Some points:
ndarray[17 -20 7 26 41 45 12 -40 5 44 -45 -37 -8 8 39 -16 10 -16 6 7 -6 -12 0
        -27 32 -53 0 -3 -24 40 46 32]
ndarray[24 -24 -45 -32 43 3 -36 18 31 -38 -58 0 3 -35 -20 26 4 14 33 0 -34 -33 -74
        5 -30 31 56 -21 18 -1 29 -4]
ndarray[86 30 -29 -1 17 -35 -4 -4 -13 -9 61 -42 -1 35 21 -14 -5 20 26 -46 32 44 20
        -25 -30 45 -15 -30 14 -4 -46 -12]
ndarray[61 -62 -34 -50 26 -9 26 17 26 -6 -51 16 4 18 37 -47 -1 -18 -48 16 -31 -31 -38
        18 6 -11 -28 61 16 -10 -24 -21]
ndarray[8 14 -28 -31 -35 -22 -78 -27 -4 2 23 -2 -18 -26 18 -2 -1 -71 49 53 -82 21 38
        -14 -28 16 -4 34 38 41 4 -25]
ndarray[18 -20 -9 -17 13 13 -18 63 24 1 -11 -6 20 -44 31 27 -52 39 17 19 -35 -44 20
        -8 1 -37 35 -47 -14 -43 19 -17]
ndarray[-27 42 44 -57 6 -6 -3 -36 18 -55 -43 33 48 -65 -34 -32 -23 12 6 -28 49 -19 9
        -14 35 -3 -24 -15 11 8 -34 -41]
ndarray[78 -67 2 -9 -2 23 -14 -8 -13 21 34 10 32 -9 -40 -11 -12 45 18 -11 21 17 9
        9 -20 -9 -39 -10 41 -21 -40 49]
ndarray[6 73 4 -56 50 11 22 11 18 6 -39 -19 -46 47 40 -13 56 -5 -12 -9 -21 -16 -8
        -49 58 30 14 10 4 -52 43 -29]
ndarray[10 -7 19 -18 -47 -9 -30 66 -25 17 -32 -72 12 -23 26 25 -1 -43 -12 -4 36 32 -43
        -17 -52 -3 15 14 20 32 24 -25]
ndarray[-14 -23 -44 -57 18 24 11 -67 6 67 9 14 -65 -3 20 55 -36 -52 6 -43 -17 -6 1
        -3 52 -56 -9 19 -45 -6 16 29]
ndarray[-16 15 60 23 -30 21 3 -40 3 -6 21 -8 -7 12 -40 -28 33 46 -47 8 -7 -3 -64
        -44 -4 -45 -50 33 14 0 42 21]
ndarray[-4 19 -18 19 -5 28 48 6 6 -50 1 14 10 3 -44 -11 52 -52 -27 -4 8 2 -14
        -14 12 -45 -2 -28 -36 7 -41 41]
ndarray[-23 -2 -2 10 -3 -7 -4 15 17 -44 -31 38 -42 9 -32 -20 5 8 12 -40 -19 52 21
        -24 -54 -31 -38 30 -88 -25 44 17]
ndarray[-11 3 -45 6 -15 41 -2 -38 24 -33 13 -40 9 23 -33 -12 -87 -6 -22 -2 -23 -24 -28
        -56 42 -24 8 53 -25 15 -40 18]
ndarray[29 -49 48 -8 -38 42 -20 -15 7 9 36 42 -54 12 12 16 1 -13 -45 38 -28 -23 -52
        8 17 34 21 -4 -21 11 18 -39]
ndarray[6 -8 19 -17 -10 -25 -7 -12 -10 -3 -18 29 55 44 -31 -76 -11 -9 8 -2 21 12 27
        27 -35 1 81 -42 9 9 43 39]
ndarray[4 2 31 51 -23 31 -23 -8 -23 8 -48 34 7 -44 35 47 65 36 31 -5 15 2 17
        -16 -26 7 7 73 50 0 -64 41]
ndarray[-8 16 26 24 25 0 -13 -6 -80 26 -50 13 -16 16 -29 -14 -2 53 -7 -23 -26 45 11
        20 41 -11 -23 -34 3 47 -19 21]
ndarray[-50 43 -8 38 -7 -1 22 -3 41 36 11 -34 -20 -24 -35 -38 -17 35 -14 -7 -20 66 -22
        38 26 6 38 -4 43 -54 35 42]
ndarray[-4 19 -18 29 -28 -32 18 -19 32 -2 -43 71 -35 3 23 -34 11 -9 12 24 68 -22 21
        -49 12 -25 -32 -41 39 20 37 37]
ndarray[6 12 -73 23 -2 51 -21 50 15 22 -19 4 2 4 38 -10 23 8 -36 8 -8 -15 1
        32 29 -54 22 -63 -13 30 -25 -38]
ndarray[-9 23 48 5 11 -14 62 22 20 -14 -38 52 -17 -70 -30 -2 -11 30 26 -7 -34 45 19
        -25 -9 -10 -22 7 -30 15 -45 21]
ndarray[-11 14 19 37 -23 -30 28 31 19 2 -13 25 2 37 22 -18 27 -59 52 -37 5 -6 -73
        37 9 -47 -14 -39 -17 -10 -36 -26]
ndarray[55 22 84 -2 49 39 38 26 -12 27 51 15 -32 46 5 33 -38 -10 -7 18 -10 -20 -31
        -37 45 -11 34 10 -38 17 8 -42]
ndarray[-7 -52 -46 10 44 -31 29 11 50 -19 -13 -57 51 -37 -7 65 15 -12 -35 7 -27 -12 -21
        14 -11 -2 -64 -51 19 26 -8 -16]
ndarray[-33 17 -2 38 42 0 -26 -41 41 -8 21 1 -13 31 -30 -31 -4 50 81 -10 51 -30 -35
        57 -11 -5 -37 10 -12 -8 -18 -45]
ndarray[-29 25 22 26 6 14 -13 -52 26 -14 18 9 7 -51 40 -28 33 -15 -85 -11 49 -15 28
        17 -45 24 -18 4 -39 -30 -35 31]
ndarray[-26 31 -22 37 -5 -23 5 -5 13 -41 -37 -19 -51 41 -49 -12 7 22 -21 24 -19 -23 32
        75 -6 -18 -26 0 10 25 -26 -37]
ndarray[-6 3 -29 73 -1 -45 -9 -29 -19 -31 40 59 28 54 31 92 -27 15 3 -47 29 27 26
        -4 10 2 -1 15 39 -3 34 -39]
ndarray[15 -15 40 -1 10 63 -18 -36 37 -12 34 -26 2 10 25 5 1 -22 18 61 -44 -27 10
        -3 -12 92 18 -34 -5 12 18 -12]
ndarray[-19 5 -26 24 7 20 8 4 -22 -91 -12 -6 -76 0 28 -12 -29 -2 -35 -26 10 9 -26
        -55 -39 -8 -1 -78 -29 -17 -37 41]
ndarray[-11 6 -4 -15 -51 -61 25 4 -15 35 33 9 27 46 32 11 6 69 18 16 12 -70 23
        8 -52 32 -9 -1 -25 -22 27 53]
ndarray[63 44 -58 0 -20 17 -23 8 -30 18 41 23 7 -50 -56 -20 42 17 9 -3 29 27 15
        20 -37 -2 45 56 -10 -44 1 -27]
ndarray[-33 33 31 31 -5 -46 -34 -19 -67 16 5 -25 19 -23 37 -33 -40 -33 1 -31 -36 -35 -27
        28 -1 -7 -27 -15 1 -55 -35 44]
ndarray[2 -8 -25 -8 13 13 -7 88 -30 -26 24 -29 12 7 16 0 -59 -25 53 50 23 7 28
        26 24 36 -8 63 -15 71 26 55]
ndarray[-42 22 1 -42 36 21 17 -4 23 42 60 28 -44 -48 24 41 -9 -1 -27 15 46 -21 -53
        4 -3 -4 58 36 -1 81 5 33]
ndarray[-23 13 19 -94 -62 18 26 1 -16 2 32 9 7 29 21 18 -24 27 -3 -7 5 33 13
        60 -24 17 -24 -28 51 -24 -41 -32]
ndarray[13 8 -6 -17 -5 -66 33 -53 -65 -9 -3 -19 16 -52 -51 14 -4 -12 -15 44 53 -19 -17
        -13 -25 -31 7 -17 -13 0 16 -29]
ndarray[-8 -21 50 8 31 9 -59 66 54 55 -5 -13 -1 23 1 6 -95 -42 -29 60 51 32 44
        -15 -10 15 -6 51 20 -27 -4 -23]
ndarray[1 3 -44 -15 -51 39 -39 20 -19 -31 25 -53 13 -24 20 12 -2 -11 49 30 12 -75 51
        -18 11 -17 3 31 30 -18 24 -24]
ndarray[-14 20 38 31 -26 -8 34 8 37 41 20 -1 -24 27 -47 -24 4 13 11 -49 -28 -39 19
        22 13 26 -26 -15 14 17 -37 41]
ndarray[4 28 -48 16 -1 10 -19 7 31 10 -28 11 68 -39 -12 44 41 -44 -24 -21 -17 -7 -21
        -15 38 100 -59 -33 -44 -18 50 -17]
ndarray[-28 43 -16 14 28 -23 9 5 -42 -26 30 45 47 39 51 -28 24 11 -19 45 -43 53 -21
        11 12 -28 -34 4 5 -14 -20 31]
ndarray[26 50 64 -14 30 15 29 -22 -33 1 -35 1 -13 29 -37 49 -16 -27 26 -4 15 13 42
        66 -44 -19 -6 -2 28 -44 41 27]
ndarray[-20 -77 2 0 -23 -8 25 -2 -41 5 41 6 -27 -68 15 -19 38 19 37 30 41 45 12
        4 29 40 -35 -8 14 -38 29 -17]
ndarray[22 -39 -3 -61 -44 -19 -59 7 -6 -57 20 7 33 54 -54 60 39 12 -8 -17 24 22 3
        35 26 13 34 -9 17 -10 15 70]
ndarray[31 -31 58 -10 41 -59 -37 43 22 19 58 -38 -25 -49 8 7 16 -12 -51 -14 -27 -35 44
        -15 51 -32 29 11 -15 16 11 -17]
ndarray[-70 -20 -46 -10 65 1 2 28 -53 77 -24 -10 12 57 -81 1 37 -13 -25 -1 -18 -38 -11
        -62 -2 50 -28 -29 -12 6 -22 -38]
ndarray[17 -16 2 -24 -17 -6 -25 6 52 43 -17 -36 14 14 25 28 -9 32 21 24 -31 58 9
        -31 6 -23 25 -4 -48 39 10 -28]
ndarray[4 5 -31 18 -33 27 28 16 0 19 -40 -19 -2 -34 37 -33 -42 -4 -39 -65 -21 -21 -18
        4 -14 5 -4 34 -1 64 55 -44]
ndarray[-77 -41 34 -35 15 5 18 1 -21 -24 5 -4 18 37 36 -44 52 10 37 -42 28 27 48
        5 0 -13 25 -6 12 6 -24 -36]
ndarray[42 -49 -11 20 -32 -51 36 -54 -17 -4 -54 -35 9 37 21 4 13 16 8 19 31 27 16
        35 27 67 70 29 -10 -30 -58 -9]
ndarray[-26 -55 0 66 -23 -11 27 -9 -21 -19 42 30 45 -34 -44 -4 1 -17 19 2 -52 18 23
        -32 -40 -3 66 21 49 -26 10 -25]
Along one direction, these points spread out more than along any other. Take the direction at right angles to it along which they spread out most. Go by this last direction. For each point below, how far along it does it lie, from 0 to 99? The average is 50, and the first point in the table lies past the average. One standard deviation of the points above along it is 16.
ndarray[61 -62 -34 -50 26 -9 26 17 26 -6 -51 16 4 18 37 -47 -1 -18 -48 16 -31 -31 -38
        18 6 -11 -28 61 16 -10 -24 -21] --> 55
ndarray[24 -24 -45 -32 43 3 -36 18 31 -38 -58 0 3 -35 -20 26 4 14 33 0 -34 -33 -74
        5 -30 31 56 -21 18 -1 29 -4] --> 45
ndarray[-77 -41 34 -35 15 5 18 1 -21 -24 5 -4 18 37 36 -44 52 10 37 -42 28 27 48
        5 0 -13 25 -6 12 6 -24 -36] --> 46
ndarray[-70 -20 -46 -10 65 1 2 28 -53 77 -24 -10 12 57 -81 1 37 -13 -25 -1 -18 -38 -11
        -62 -2 50 -28 -29 -12 6 -22 -38] --> 68
ndarray[-16 15 60 23 -30 21 3 -40 3 -6 21 -8 -7 12 -40 -28 33 46 -47 8 -7 -3 -64
        -44 -4 -45 -50 33 14 0 42 21] --> 70
ndarray[2 -8 -25 -8 13 13 -7 88 -30 -26 24 -29 12 7 16 0 -59 -25 53 50 23 7 28
        26 24 36 -8 63 -15 71 26 55] --> 26
ndarray[-26 31 -22 37 -5 -23 5 -5 13 -41 -37 -19 -51 41 -49 -12 7 22 -21 24 -19 -23 32
        75 -6 -18 -26 0 10 25 -26 -37] --> 63
ndarray[-7 -52 -46 10 44 -31 29 11 50 -19 -13 -57 51 -37 -7 65 15 -12 -35 7 -27 -12 -21
        14 -11 -2 -64 -51 19 26 -8 -16] --> 57
ndarray[-20 -77 2 0 -23 -8 25 -2 -41 5 41 6 -27 -68 15 -19 38 19 37 30 41 45 12
        4 29 40 -35 -8 14 -38 29 -17] --> 32
ndarray[-23 13 19 -94 -62 18 26 1 -16 2 32 9 7 29 21 18 -24 27 -3 -7 5 33 13
        60 -24 17 -24 -28 51 -24 -41 -32] --> 31
ndarray[86 30 -29 -1 17 -35 -4 -4 -13 -9 61 -42 -1 35 21 -14 -5 20 26 -46 32 44 20
        -25 -30 45 -15 -30 14 -4 -46 -12] --> 33
ndarray[22 -39 -3 -61 -44 -19 -59 7 -6 -57 20 7 33 54 -54 60 39 12 -8 -17 24 22 3
        35 26 13 34 -9 17 -10 15 70] --> 23
